In the data rows, 128 means zero.
Some points, one per row:
[147 163 150 143 163 141 143 148 141 145 156 135 148 160 145 158 134 167
 150 145 143 161 163 147]
[161 134 169 165 167 139 139 139 143 134 156 143 158 165 143 145 141 150
 165 143 141 139 141 141]
[137 160 141 152 165 158 163 139 147 147 148 173 143 152 147 163 145 150
 150 147 154 148 152 130]
[145 160 145 139 137 154 141 154 143 161 135 161 143 147 143 135 137 167
 145 152 154 154 165 141]
[169 132 141 161 139 139 148 163 160 145 141 137 169 154 169 141 147 135
 150 163 143 147 137 154]
[148 139 143 169 137 134 141 171 150 173 143 161 139 156 167 145 137 139
 137 171 167 134 137 154]
[143 165 137 139 143 169 143 147 145 158 135 156 148 145 147 143 143 165
 137 147 143 169 173 135]
[141 161 139 139 145 148 141 156 143 165 147 152 135 139 147 145 139 163
 135 163 141 161 169 141]
[143 169 137 137 143 150 134 148 135 161 143 154 145 137 145 154 143 165
 143 139 141 169 165 143]
[143 163 143 161 141 148 161 141 135 165 139 171 141 145 143 161 158 147
 143 147 169 158 145 141]
[143 141 167 154 135 139 143 169 147 143 173 139 135 141 145 147 147 152
 137 161 141 143 158 148]
[147 171 137 141 135 154 137 137 147 165 141 158 158 148 139 158 145 169
 134 143 148 160 158 139]
[141 156 145 134 147 163 171 156 169 141 137 148 145 139 134 163 163 137
 137 158 160 137 145 141]
[171 141 147 171 171 141 141 145 148 143 145 158 169 148 160 147 154 139
 169 141 160 139 135 156]
[134 147 161 145 143 154 148 173 152 145 150 143 137 163 141 150 143 145
 143 165 135 156 158 152]
[137 158 143 139 148 167 167 147 154 143 143 160 145 139 139 167 173 145
 150 148 163 148 141 169]
[156 139 148 171 150 139 143 171 147 141 139 160 139 132 169 141 145 137
 163 169 154 135 143 167]
[165 171 148 147 147 137 145 141 141 161 141 165 139 141 139 147 148 171
 132 145 147 135 165 135]
[154 147 158 148 152 141 150 150 171 139 145 145 156 167 145 165 156 143
 161 143 139 152 143 141]
[165 135 145 167 163 145 139 152 137 139 150 134 137 145 171 152 141 148
 161 141 134 141 141 161]
[173 134 171 171 171 141 148 143 141 141 154 145 141 143 165 141 137 143
 171 134 145 134 141 152]
[137 171 145 154 139 152 141 137 148 154 152 145 137 154 135 135 137 169
 137 137 137 169 173 134]
[148 165 141 137 143 169 147 143 161 143 152 145 143 163 137 163 156 137
 139 141 150 169 161 139]
[137 143 165 141 165 156 158 160 147 139 145 141 132 150 143 145 173 137
 154 169 139 137 145 171]
[139 137 148 147 135 145 132 148 134 160 163 137 134 147 148 134 143 167
 139 145 145 165 173 137]
[141 154 163 145 148 169 132 147 161 141 154 145 156 171 150 163 145 137
 150 141 145 160 154 141]
[141 161 139 139 143 167 163 143 147 156 134 169 143 139 139 165 147 137
 139 148 161 145 152 148]
[147 158 147 141 145 147 154 141 137 154 156 143 139 143 148 150 145 173
 141 143 137 163 171 147]
[156 163 154 143 145 150 141 145 147 147 145 147 141 156 141 169 154 171
 147 141 145 165 163 145]
[145 147 169 145 167 167 147 148 150 143 156 135 145 160 139 141 173 145
 150 135 141 148 145 163]
[147 141 139 135 165 143 169 143 167 141 152 135 173 161 143 139 139 148
 169 137 145 150 137 135]
[161 137 139 154 169 141 148 139 139 148 143 161 156 135 152 132 134 148
 165 139 154 148 143 156]
[158 147 132 141 156 143 147 145 145 156 145 160 148 143 158 160 145 148
 141 141 154 135 150 167]
[139 160 137 137 134 167 167 152 163 158 137 163 145 143 141 167 165 141
 137 150 165 145 147 137]
[165 160 139 161 147 141 152 135 148 152 152 143 141 135 158 163 152 163
 135 147 147 147 148 135]
[161 141 145 160 139 139 137 173 134 154 143 156 139 143 173 130 141 148
 139 171 145 147 147 173]
[147 139 147 141 139 139 152 158 143 135 145 148 161 134 163 137 141 161
 139 173 139 147 156 158]
[141 158 156 137 139 156 145 137 141 156 161 148 135 165 148 150 147 160
 139 145 141 160 167 141]
[158 134 139 163 163 143 139 148 154 156 156 139 139 148 154 148 154 141
 156 141 161 154 139 156]
[173 137 139 169 160 137 145 145 145 150 139 169 163 141 169 147 145 141
 163 141 147 132 137 148]
[173 147 139 165 169 145 135 148 141 137 141 161 165 132 171 135 139 150
 165 145 148 156 135 161]
[165 139 141 171 148 135 139 141 145 167 145 169 145 141 167 150 154 143
 145 152 171 145 145 165]
[147 139 171 139 156 163 156 139 160 154 160 143 135 171 137 160 173 141
 163 143 147 143 141 156]
[147 148 150 148 165 147 143 141 165 139 161 145 141 163 152 169 152 150
 147 141 141 160 143 152]
[160 145 137 171 139 148 154 161 143 163 137 145 148 150 167 150 152 150
 139 158 137 137 154 139]
[158 148 148 160 143 145 137 150 154 150 152 148 152 143 167 150 143 154
 139 154 154 147 154 150]
Then 16 other points, each followed by its number:
[152 161 141 139 145 143 135 147 145 163 158 141 145 143 143 145 145 165
 139 145 145 163 161 134] 0
[148 163 147 156 169 163 171 137 139 147 141 173 137 148 143 167 171 139
 143 141 165 143 141 152] 1
[147 147 141 158 147 147 152 165 145 171 148 141 145 154 165 145 143 148
 145 165 167 145 148 156] 2
[160 143 139 156 143 145 156 139 158 152 154 147 169 141 167 152 143 148
 147 141 141 150 134 152] 3
[139 171 148 141 137 169 145 161 158 160 145 148 134 165 139 154 156 141
 139 158 163 167 161 147] 4
[139 139 139 139 141 165 161 167 141 169 147 171 145 143 145 139 154 145
 143 167 171 143 147 167] 5
[160 141 163 163 145 145 145 169 143 147 163 141 148 148 167 143 145 141
 165 171 139 134 145 161] 6
[163 163 137 147 152 148 163 147 148 152 150 152 171 135 154 135 143 158
 158 132 154 154 147 158] 7
[145 147 143 141 143 154 165 169 145 171 148 160 171 147 139 139 145 141
 147 163 173 145 148 143] 8
[143 169 141 143 143 148 171 141 152 139 145 154 150 161 134 171 139 161
 137 141 152 171 150 152] 9
[139 165 139 139 150 171 167 148 143 141 143 161 143 160 150 169 173 141
 145 148 169 143 143 154] 10
[167 137 143 150 154 135 145 141 137 156 147 165 173 154 152 158 145 167
 163 148 141 137 145 135] 11
[143 167 152 139 141 147 150 137 154 148 156 137 148 156 141 165 143 160
 143 145 141 163 154 143] 12
[143 154 150 141 141 173 165 160 139 139 139 161 132 135 137 161 169 141
 139 165 163 137 135 165] 13
[139 135 169 150 137 156 143 154 163 141 165 137 167 150 145 139 152 143
 141 143 143 147 145 139] 14
[137 150 165 145 158 163 148 137 167 143 158 139 141 173 147 158 161 143
 154 143 143 147 145 154] 15
Which of these numbered points is nearest to each point below, ignoring the direction in which the first points spread most? Its number follows each.
[152 145 147 163 156 143 154 143 148 143 145 156 143 145 145 167 171 141
 158 132 156 141 143 161] > 1
[169 143 139 160 158 145 145 139 148 141 139 156 173 145 160 137 139 150
 167 143 135 132 147 134] > 11
[137 150 139 147 135 160 154 167 147 163 141 147 139 148 150 139 148 135
 139 165 158 145 160 135] > 2
[141 150 165 135 169 161 150 147 161 139 150 141 148 165 137 158 171 139
 160 145 147 152 139 165] > 15
[148 154 148 137 158 134 147 147 137 154 141 173 154 141 147 143 143 167
 145 141 143 137 158 135] > 11
[161 134 143 167 167 141 160 141 137 141 141 167 158 135 145 141 161 139
 167 148 158 145 141 150] > 1
[148 150 147 147 141 143 161 171 143 163 135 160 161 135 145 147 141 139
 147 167 160 139 139 163] > 8
[137 160 139 135 158 156 163 141 167 137 141 154 152 163 141 158 148 148
 148 143 148 163 137 139] > 9
[161 139 163 156 139 137 143 141 150 139 154 134 143 141 167 167 143 156
 143 141 135 139 148 160] > 12
[150 154 137 152 139 141 143 148 137 160 154 143 141 143 158 150 141 163
 139 147 139 154 169 145] > 0
[139 169 137 143 141 160 163 143 161 148 139 147 161 160 148 165 139 147
 139 150 158 169 165 150] > 9
[137 147 169 143 139 160 141 173 137 145 165 145 145 147 143 148 145 137
 141 173 139 135 160 139] > 6
[145 160 160 139 156 161 165 154 148 145 141 161 150 158 147 165 167 145
 160 150 147 139 147 163] > 10
[143 165 141 148 145 152 148 154 139 171 145 161 147 145 147 143 145 156
 141 150 173 156 161 148] > 2
[143 147 171 143 160 150 147 145 167 145 161 141 139 171 143 160 165 143
 152 145 154 165 143 161] > 15
[150 167 148 134 137 167 147 150 141 160 145 154 135 148 145 147 147 143
 141 148 169 165 167 167] > 4
[167 141 141 150 158 141 158 141 139 161 143 167 165 141 154 139 139 163
 158 147 156 137 148 145] > 11
[167 134 139 161 163 135 135 137 150 150 143 158 161 141 171 150 152 163
 152 141 143 135 141 154] > 11
[148 141 145 143 145 171 171 158 137 141 143 163 143 137 141 158 173 154
 148 165 171 135 143 158] > 13
[173 137 139 169 152 143 141 141 145 167 150 152 160 150 173 147 143 173
 141 145 141 132 141 143] > 11
[139 163 152 145 152 156 143 143 139 147 160 139 150 173 141 163 139 160
 137 141 145 160 169 148] > 12
[139 154 132 143 141 167 152 139 154 165 145 171 147 152 150 165 154 137
 141 141 171 148 161 141] > 10
[171 145 145 163 132 143 141 145 161 145 152 152 171 132 161 145 139 158
 143 145 141 145 145 137] > 3
[135 135 154 152 169 145 137 173 137 137 139 137 141 141 141 143 173 141
 169 173 154 135 141 173] > 13
[135 154 156 147 156 152 158 152 167 137 150 139 135 165 135 152 163 137
 152 145 148 150 135 160] > 15
[145 143 158 139 145 161 143 169 148 147 173 135 139 152 150 139 150 143
 137 169 134 143 141 161] > 6
[141 167 143 150 143 143 137 147 152 173 143 156 134 132 137 148 143 169
 134 150 147 169 169 145] > 0
[143 145 137 141 135 134 148 169 134 152 145 167 163 147 139 145 148 148
 139 167 145 147 154 154] > 8
[169 141 145 158 171 139 147 141 148 148 137 173 165 141 154 145 141 143
 165 137 163 135 143 167] > 7
[135 134 137 134 148 141 141 161 145 158 141 171 139 134 137 143 145 135
 139 165 160 130 154 167] > 5
[137 169 145 134 148 154 141 137 139 147 147 150 143 169 145 161 147 161
 143 135 143 165 167 145] > 12
[143 158 145 148 163 148 163 141 143 148 145 169 152 154 141 158 150 143
 158 145 160 145 135 139] > 1
[150 145 173 135 156 167 141 141 165 134 150 147 152 173 141 156 160 141
 158 145 152 160 143 154] > 15
[139 145 139 139 141 152 171 169 139 158 137 154 150 137 143 145 150 143
 143 173 165 141 143 145] > 8
[152 145 167 163 161 148 141 137 167 143 161 143 137 167 135 148 163 135
 169 148 141 152 141 145] > 15
[141 137 137 143 156 154 145 161 141 152 141 169 147 148 161 147 167 145
 158 167 169 137 137 173] > 5
[165 150 158 160 156 141 139 143 163 135 161 148 154 145 165 152 147 150
 160 145 134 148 143 143] > 12
[145 165 135 139 160 143 139 156 139 148 147 169 143 139 145 139 137 165
 139 154 141 148 173 137] > 0
[141 141 150 137 137 145 150 171 152 165 137 141 148 139 161 139 147 141
 139 171 158 134 154 167] > 2
[143 165 141 137 141 147 145 145 150 171 139 160 139 150 145 145 148 173
 141 143 139 165 171 137] > 0
[137 145 143 147 141 171 141 169 148 169 143 173 139 156 141 139 160 143
 145 167 173 143 154 148] > 5
[139 145 167 143 137 169 150 158 173 137 169 148 139 171 143 169 158 141
 150 147 147 160 152 147] > 15
[163 156 145 141 150 145 165 143 158 150 141 147 163 148 167 167 148 163
 145 139 139 135 137 147] > 3
[171 137 158 165 156 137 139 143 137 139 163 147 137 130 163 135 137 156
 156 141 139 141 145 139] > 0
[161 143 156 169 171 134 135 141 147 147 141 148 150 143 173 163 154 130
 160 148 148 145 141 165] > 12
[171 132 145 169 169 137 145 137 143 135 141 141 163 156 165 154 150 141
 169 141 143 137 141 148] > 12
[145 160 132 141 141 156 156 156 165 160 158 139 141 145 134 150 152 143
 139 156 169 161 147 160] > 4
[137 150 141 139 135 165 161 163 152 158 139 160 139 143 143 147 154 152
 145 161 163 145 154 141] > 5
[152 154 134 145 154 141 163 141 150 150 143 167 145 139 147 158 135 158
 152 145 145 139 148 148] > 9
[143 148 163 135 137 161 137 169 150 147 160 145 139 132 143 134 139 143
 128 167 141 143 165 160] > 6
[145 154 150 139 141 148 161 165 147 169 139 160 156 145 143 145 137 148
 147 167 173 139 141 165] > 8
[160 152 145 152 152 143 135 139 139 152 139 141 147 134 163 145 152 169
 150 150 148 143 163 158] > 0
[139 152 139 147 150 156 158 167 158 173 158 148 139 139 135 154 147 139
 137 169 160 154 161 152] > 2
[143 167 137 137 137 165 134 150 137 147 139 143 137 141 139 135 145 171
 145 145 137 165 173 141] > 0
[141 147 139 152 160 150 173 156 145 134 145 167 161 145 147 143 161 145
 160 152 150 139 147 160] > 10
[137 139 148 139 134 147 156 173 156 145 145 141 137 145 147 141 171 141
 139 171 160 132 135 173] > 13
[165 141 141 160 148 141 148 145 156 152 154 143 148 139 154 137 152 161
 152 141 152 139 152 141] > 0
[137 139 141 132 152 152 163 167 148 152 141 171 139 145 137 148 158 141
 145 150 156 139 141 165] > 5
[158 141 143 148 141 145 150 163 148 154 141 147 167 154 165 139 135 141
 143 169 145 143 143 163] > 2
[141 154 152 154 160 158 171 134 145 137 143 165 145 165 152 169 173 137
 148 137 156 152 145 154] > 1
[141 165 147 143 145 156 139 143 139 169 145 163 137 143 145 148 148 169
 135 145 148 165 171 145] > 0
[171 145 143 173 156 145 148 148 152 161 145 158 171 143 171 139 143 134
 165 139 163 145 141 158] > 7
[147 169 143 156 135 148 158 147 152 173 139 161 143 143 143 150 147 154
 137 141 167 161 154 145] > 2
